In the data rows, the value 50 means zero.
The table:
[58. 36. 74. 51. 62. 71. 49. 63. 18. 58. 39. 44. 65.]
[62. 46. 18. 48. 23. 45. 48. 52. 50. 23. 42. 42. 13.]
[45. 63. 51. 50. 57. 31. 64. 29. 85. 44. 60. 55. 46.]
[41. 64. 38. 38. 37. 46. 63. 43. 68. 47. 65. 62. 63.]
[41. 36. 62. 67. 55. 65. 31. 60. 21. 75. 40. 53. 62.]
[46. 63. 5. 44. 52. 33. 36. 61. 57. 33. 57. 47. 12.]
[44. 49. 71. 53. 80. 62. 62. 55. 40. 63. 39. 54. 60.]
[58. 57. 63. 53. 29. 42. 83. 23. 76. 29. 48. 56. 45.]
[33. 53. 41. 56. 35. 38. 30. 30. 66. 51. 65. 59. 51.]
[61. 31. 76. 57. 69. 73. 54. 63. 19. 59. 37. 47. 68.]
[53. 46. 72. 50. 81. 57. 56. 56. 39. 56. 42. 52. 60.]
[56. 34. 81. 56. 52. 62. 71. 48. 29. 57. 21. 43. 58.]
[43. 64. 0. 32. 29. 50. 34. 77. 42. 34. 65. 48. 23.]
[54. 52. 5. 32. 36. 50. 23. 65. 41. 31. 58. 40. 14.]
[56. 38. 70. 49. 62. 67. 52. 60. 21. 63. 34. 41. 65.]
[54. 66. 55. 57. 60. 28. 60. 37. 91. 43. 60. 57. 42.]
[58. 35. 74. 56. 57. 69. 50. 64. 19. 64. 36. 40. 65.]
[43. 49. 68. 57. 81. 58. 64. 56. 36. 62. 38. 52. 59.]
[49. 45. 70. 54. 78. 59. 58. 55. 39. 60. 37. 51. 61.]
[41. 63. 52. 50. 62. 30. 61. 29. 89. 46. 58. 57. 48.]
[57. 31. 82. 67. 51. 66. 81. 54. 29. 58. 16. 46. 58.]
[43. 46. 73. 50. 80. 60. 61. 56. 41. 63. 34. 46. 57.]
[45. 56. 51. 51. 39. 41. 57. 39. 71. 51. 52. 45. 51.]
[47. 64. 57. 57. 58. 31. 64. 36. 90. 43. 63. 57. 48.]
[58. 56. 52. 52. 39. 42. 52. 34. 73. 50. 66. 49. 51.]
[52. 48. 57. 48. 52. 67. 65. 75. 18. 66. 42. 52. 69.]
[62. 35. 74. 55. 56. 66. 50. 63. 18. 62. 40. 43. 61.]
[40. 54. 45. 62. 36. 40. 35. 33. 69. 52. 62. 56. 52.]
[49. 44. 53. 44. 59. 65. 59. 69. 19. 64. 42. 54. 69.]
[61. 47. 67. 62. 31. 37. 75. 24. 76. 34. 50. 54. 44.]
[47. 68. 53. 56. 63. 37. 57. 25. 97. 43. 63. 59. 49.]
[54. 50. 73. 55. 82. 56. 60. 56. 40. 56. 39. 53. 57.]
[51. 54. 53. 47. 41. 45. 53. 36. 73. 48. 60. 49. 53.]
[54. 31. 80. 52. 54. 66. 76. 49. 29. 59. 13. 43. 55.]
[61. 49. 57. 47. 40. 44. 49. 32. 69. 38. 63. 50. 52.]
[53. 56. 16. 53. 36. 45. 32. 65. 36. 34. 53. 38. 17.]
[45. 60. 53. 54. 63. 35. 52. 25. 98. 38. 69. 56. 49.]
[40. 35. 64. 72. 53. 62. 38. 64. 17. 73. 36. 52. 58.]
[62. 25. 80. 58. 49. 61. 77. 49. 27. 52. 26. 46. 58.]
[53. 50. 14. 46. 35. 41. 24. 70. 39. 36. 57. 40. 22.]
[50. 53. 56. 53. 41. 42. 49. 37. 74. 48. 59. 49. 57.]
[50. 67. 56. 53. 55. 29. 62. 34. 91. 42. 61. 57. 47.]
[55. 54. 60. 59. 44. 42. 59. 43. 69. 44. 65. 50. 53.]
[64. 29. 83. 56. 50. 63. 70. 43. 25. 46. 24. 53. 59.]
[47. 64. 42. 44. 28. 42. 57. 47. 69. 41. 69. 56. 64.]
[49. 43. 58. 51. 50. 69. 60. 73. 19. 63. 41. 51. 73.]
[48. 53. 12. 35. 32. 52. 17. 63. 49. 36. 57. 34. 24.]
[47. 61. 58. 53. 52. 28. 63. 39. 83. 42. 60. 58. 47.]
[46. 52. 41. 38. 34. 52. 64. 45. 67. 47. 62. 60. 57.]
[59. 32. 79. 54. 49. 65. 70. 45. 29. 56. 19. 44. 61.]
[45. 54. 53. 51. 40. 39. 51. 38. 74. 52. 56. 46. 54.]
[49. 63. 54. 55. 55. 30. 60. 32. 90. 41. 63. 57. 46.]
[46. 64. 55. 50. 56. 33. 62. 30. 86. 45. 64. 60. 47.]
[54. 53. 59. 49. 43. 41. 51. 34. 68. 44. 63. 51. 51.]
[47. 51. 63. 46. 79. 57. 61. 49. 39. 63. 33. 47. 58.]
[56. 50. 55. 48. 38. 41. 57. 32. 70. 56. 72. 49. 49.]
[56. 58. 58. 54. 40. 44. 56. 38. 70. 44. 62. 51. 57.]
[51. 63. 38. 49. 31. 39. 65. 50. 62. 38. 70. 62. 62.]
[59. 35. 76. 49. 61. 68. 49. 63. 23. 65. 35. 37. 67.]
[42. 62. 42. 47. 32. 42. 65. 47. 69. 45. 65. 60. 59.]
[40. 62. 52. 46. 59. 31. 62. 31. 90. 41. 57. 57. 46.]
[57. 46. 66. 55. 28. 40. 74. 21. 79. 39. 45. 56. 44.]
[54. 47. 55. 47. 60. 64. 59. 73. 17. 61. 41. 56. 66.]
[48. 46. 72. 55. 79. 59. 62. 56. 42. 60. 37. 53. 58.]
[62. 51. 18. 42. 24. 47. 43. 46. 52. 18. 43. 47. 13.]
[58. 36. 73. 56. 63. 69. 55. 59. 22. 64. 39. 42. 67.]
[48. 37. 75. 53. 64. 67. 52. 57. 22. 69. 34. 41. 63.]
[48. 41. 53. 41. 56. 69. 56. 68. 19. 66. 40. 55. 70.]
[45. 52. 0. 45. 22. 39. 11. 66. 33. 39. 60. 47. 15.]
[51. 43. 52. 43. 57. 71. 60. 69. 13. 66. 44. 53. 74.]
[47. 58. 0. 11. 25. 52. 25. 66. 36. 30. 65. 50. 28.]
[53. 57. 0. 43. 26. 47. 31. 79. 37. 29. 66. 53. 28.]
[37. 66. 52. 42. 62. 33. 64. 26. 92. 50. 55. 58. 40.]
[45. 65. 51. 48. 63. 32. 60. 29. 93. 46. 56. 59. 43.]
[55. 32. 72. 50. 63. 68. 51. 62. 19. 64. 39. 42. 67.]
[55. 36. 79. 57. 54. 72. 56. 68. 23. 70. 32. 35. 66.]
[43. 53. 47. 68. 31. 39. 30. 37. 67. 47. 64. 64. 50.]
[54. 51. 10. 42. 29. 52. 21. 66. 42. 40. 57. 34. 24.]
[44. 53. 0. 54. 26. 42. 7. 69. 37. 37. 66. 52. 17.]
There are 2 hidden groupings, and every row belongs to one group of each.
More rows, each followed by its group in each grouping, the strongest grouping first:
[49. 64. 8. 37. 53. 36. 39. 63. 58. 26. 55. 50. 13.] wax harp
[46. 28. 66. 75. 55. 70. 32. 65. 15. 68. 40. 52. 61.] knot wolf
[47. 65. 56. 59. 60. 30. 65. 37. 87. 43. 59. 57. 46.] drum harp
[48. 64. 58. 57. 59. 25. 63. 33. 90. 37. 66. 58. 49.] drum harp
[43. 60. 58. 51. 54. 34. 57. 37. 85. 49. 59. 53. 46.] drum harp
[47. 63. 55. 57. 57. 30. 64. 33. 89. 43. 63. 60. 44.] drum harp
[40. 54. 45. 52. 30. 40. 29. 33. 69. 45. 70. 58. 45.] drum wolf
[47. 50. 69. 56. 80. 60. 60. 57. 42. 64. 36. 49. 55.] knot harp
[56. 55. 61. 58. 42. 37. 56. 42. 73. 44. 66. 51. 57.] drum pond
[49. 54. 51. 54. 46. 39. 59. 36. 67. 48. 60. 48. 53.] drum pond
[37. 54. 40. 55. 33. 38. 27. 30. 68. 50. 66. 60. 50.] drum wolf
[43. 63. 34. 30. 34. 41. 63. 45. 66. 42. 67. 60. 60.] drum silk
[55. 46. 12. 38. 32. 53. 22. 64. 42. 36. 55. 35. 22.] wax pond
[39. 49. 44. 52. 28. 36. 28. 35. 61. 44. 65. 63. 48.] drum wolf
[63. 29. 79. 61. 59. 72. 53. 69. 20. 55. 47. 44. 71.] knot pond
[52. 52. 55. 47. 36. 38. 48. 31. 75. 41. 65. 46. 57.] drum pond
[48. 47. 55. 44. 56. 71. 60. 69. 19. 67. 41. 55. 73.] knot silk
[62. 43. 11. 33. 27. 53. 47. 40. 49. 25. 40. 43. 10.] wax plum
[61. 33. 72. 50. 63. 68. 47. 64. 21. 64. 32. 47. 66.] knot pond
[43. 64. 54. 50. 53. 28. 63. 33. 89. 44. 59. 54. 48.] drum harp
[60. 47. 71. 63. 75. 54. 61. 59. 38. 63. 45. 52. 59.] knot harp
[54. 52. 9. 40. 34. 49. 26. 63. 39. 33. 58. 43. 21.] wax pond
[51. 55. 57. 51. 38. 41. 52. 39. 69. 44. 59. 47. 55.] drum pond
[56. 35. 69. 51. 64. 69. 49. 57. 21. 64. 35. 42. 63.] knot pond
[47. 58. 0. 29. 28. 48. 30. 70. 31. 40. 60. 55. 30.] wax silk
[59. 33. 80. 62. 65. 67. 52. 68. 18. 57. 35. 47. 65.] knot pond
[50. 63. 15. 45. 52. 40. 35. 64. 59. 26. 60. 52. 17.] wax harp
[41. 59. 45. 64. 28. 45. 27. 31. 74. 47. 68. 52. 56.] drum wolf
[54. 52. 56. 48. 38. 39. 51. 38. 69. 47. 60. 47. 53.] drum pond
[50. 54. 53. 50. 43. 37. 50. 34. 69. 47. 59. 51. 55.] drum pond
[48. 45. 69. 53. 82. 62. 60. 53. 41. 64. 36. 48. 61.] knot harp
[41. 49. 0. 50. 28. 47. 4. 64. 39. 39. 61. 48. 20.] wax wolf
[54. 36. 77. 55. 61. 69. 51. 64. 22. 68. 35. 43. 67.] knot pond
[43. 34. 62. 57. 49. 69. 33. 61. 16. 71. 39. 50. 60.] knot wolf
[43. 48. 68. 56. 78. 52. 67. 64. 40. 72. 23. 49. 53.] knot harp
[59. 47. 51. 55. 41. 40. 53. 36. 66. 42. 59. 48. 57.] drum pond
[51. 59. 11. 47. 45. 34. 41. 71. 59. 27. 60. 47. 11.] wax harp
[33. 29. 55. 61. 57. 64. 27. 59. 23. 78. 33. 50. 62.] knot wolf
[41. 61. 50. 53. 62. 30. 54. 27. 96. 51. 59. 58. 45.] drum harp
[54. 35. 73. 54. 61. 64. 57. 65. 19. 66. 33. 42. 64.] knot pond
[37. 55. 41. 47. 33. 41. 26. 26. 67. 50. 63. 55. 51.] drum wolf
[56. 53. 5. 33. 31. 48. 26. 64. 41. 32. 60. 36. 19.] wax pond
[49. 43. 67. 57. 81. 58. 62. 56. 37. 64. 34. 48. 58.] knot harp
[62. 48. 10. 41. 32. 51. 27. 70. 36. 30. 58. 44. 23.] wax pond
[32. 57. 33. 46. 33. 37. 28. 25. 71. 56. 62. 52. 48.] drum wolf
[58. 38. 74. 46. 61. 72. 51. 58. 16. 63. 38. 41. 64.] knot pond
[54. 54. 54. 48. 40. 41. 51. 35. 72. 42. 64. 47. 57.] drum pond
[48. 48. 2. 53. 22. 46. 7. 65. 34. 36. 67. 52. 17.] wax wolf
[52. 37. 69. 50. 62. 69. 54. 59. 22. 64. 37. 41. 68.] knot pond
[46. 62. 0. 32. 28. 51. 32. 70. 43. 33. 63. 51. 27.] wax silk
[48. 38. 18. 37. 51. 72. 38. 60. 40. 42. 47. 49. 16.] wax pond
[64. 31. 85. 62. 49. 60. 74. 53. 26. 54. 23. 44. 59.] knot plum
[57. 35. 73. 56. 62. 74. 52. 64. 24. 67. 31. 42. 67.] knot pond
[53. 55. 55. 56. 41. 44. 52. 38. 75. 44. 61. 46. 59.] drum pond
[58. 37. 76. 63. 60. 75. 55. 67. 19. 61. 36. 41. 69.] knot pond
[41. 60. 53. 49. 62. 29. 58. 31. 89. 43. 63. 59. 42.] drum harp
[55. 55. 6. 38. 29. 44. 27. 66. 43. 34. 54. 36. 20.] wax pond
[52. 33. 69. 42. 65. 72. 50. 56. 21. 68. 32. 43. 62.] knot pond
[47. 51. 74. 53. 81. 59. 60. 56. 42. 63. 39. 56. 55.] knot harp
[38. 52. 36. 56. 34. 40. 26. 29. 67. 47. 67. 66. 50.] drum wolf
[49. 48. 59. 43. 35. 44. 67. 9. 82. 40. 40. 50. 46.] drum plum
[53. 40. 56. 35. 56. 72. 58. 65. 18. 63. 46. 51. 72.] knot silk
[51. 52. 69. 54. 73. 51. 59. 56. 39. 63. 38. 48. 61.] knot harp
[54. 32. 74. 55. 63. 70. 47. 62. 22. 63. 38. 44. 63.] knot pond
[51. 58. 55. 54. 47. 42. 57. 37. 68. 46. 59. 47. 54.] drum pond
[60. 38. 70. 53. 63. 72. 53. 62. 22. 64. 37. 41. 63.] knot pond
